A single turn carries every row of the set below to another of its rows. Some are shown first; where does it send the rows asked next?
repa: [  5  -4  19  11 -14  -1   3  12  -5   2  -2  -5 -10]
noku: [ 15 -13  12   8  -5  -8 -16  -3  -7   2   8  10 -12]
liti: [ 12  -3   7   4 -10  -1 -10  -2  -6  10  -5 -23 -12]
vare: [  5  -4  16   6  -7   4  -7 -21  -6   4 -11 -23 -12]
risu: [ -2  -1  21  15  -4  -5  -1   6  -9  -3   7  -2 -13]
Biped: [ -5   4  14  16 -12   0  -3 -11 -10 -17   3  -2 -20]
sezi: [ 17 -14  10   4 -12  -5 -12   0  -4   6   3   8 -10]
fovu: [  2  -7  30  18  -9   8 -12 -18  -7   8  -4   1 -16]
Dipa: [ 14  -5   0   0 -20   1 -15  -8  -2  -3  -2   8 -14]
fugil: [  0  -1   6   4  -8  -5 -10  -5  -8  14   1 -19 -15]
bif: [ 20   0  22  12 -18   1   1 -20  -3  -5  -9  -2  -9]
fazud: [ 20 -14  12   6  -8  -6 -14  -1  -5   1   5   9 -10]
Sotu: [  6  -6  -4  -1 -14   9  -9  -6  -2   3  -8  -7 -10]
tirub: [ 11   0  14  13 -20   5   0  -5  -7 -18  -8  -7 -14]
Posak: [  6  -3   0   0 -17  -2 -16 -11  -4  -1   3  10 -17]
Difo: [  2  -2  18   8  -1   2  -9 -24  -8   0  -6 -21 -14]
tover: [  1   1  10   9 -26   6   2  -4  -6 -10  -8  -6 -16]
liko: [ -8  -2  -3   1  -7   5 -11 -11  -5   4   1  -3 -15]
naru: [ 10 -12  11   6  -7  -8 -14  -3  -6   5  10  12 -13]
supu: [ 15  -5   4  10   5   4 -15 -13  -7 -15   0  -6 -12]
damap: [ 12  -4  22  15  -8  -1   1  10  -6  -5  -1  -6 -10]
nomil: [-10   3  11  10 -21   2   0  -8  -8  -9   0  -2 -19]
bal: [  1  -8  29  16 -13   9 -11 -16  -5  10  -7   1 -16]
Lesag: [ 19  -4  10   9  -2  -3 -13  -5  -8   2  -3 -23 -12]
Butob: [  6  -9  29  17 -14  10 -11 -15  -4   9  -9   0 -14]
geduz: [ 20  -7   0   4  -6   9 -11  -7  -4  -8  -9  -9  -9]
Pomeg: [ 16  -4   4   6  -9  -3 -18 -13  -5 -12   4   9 -16]
magov: [ 12  -1  11  12   4  -7 -15  -8 -11  -1   4 -20 -15]
ges: [  7   1  16  17 -12   1  -3  -9 -10 -23  -1  -5 -17]
meku: [ -4  -2  19  11 -11  -3   2   9  -6   3   3  -2 -13]
pogi: [ -2  -2  16   6  -3   2  -9 -23  -7   4  -6 -21 -15]
Degev: [  7  -2   2   4 -11  -4 -18 -14  -5  -6   7  12 -18]
mapen: [  6  -8  31  19  -8   8 -13 -17  -7   5  -6   1 -16]
zuliv: [  9   1  18   6 -25   3   4 -19  -1   4  -9   0 -10]
zet: [ 20  -5   3   3 -15   0 -16 -10  -3  -9  -1   7 -14]
duv: [  0   0   9   9   1  -8 -14  -9 -11   7   7 -18 -17]
Gela: [ 10 -13   9   4 -12  -6 -13  -1  -5   8   6  10 -12]
rif: [  9  -9  31  19 -11   9 -12 -16  -5   6  -8  -1 -14]
duva: [  1   4  22  14 -10  -5  -3 -27  -7  -3   5   4 -16]
kupup: [  7  -3  24  17  -2  -4  -1   7  -8  -8   5  -4 -12]
gegu: [ 15   2  25  16  -9  -3  -2 -25  -6 -10   0   1 -12]
lum: [  7  -3  18   8  -3   3  -9 -22  -7   0  -9 -23 -12]
viniv: [ -3   4  19   7 -20  -2   1 -22  -4   5   0   3 -14]
gebef: [  0  -2  15   4  -6   3  -7 -22  -6   6  -8 -21 -13]
kegu: [ -2  -2   2   8   5   1 -16 -15  -8  -7   6  -2 -16]

Butob goes to fovu
Dipa goes to Degev
Gela goes to noku
And these:
Lesag goes to fugil
pogi goes to lum
zuliv goes to duva
tirub goes to nomil
kegu goes to geduz
repa goes to risu

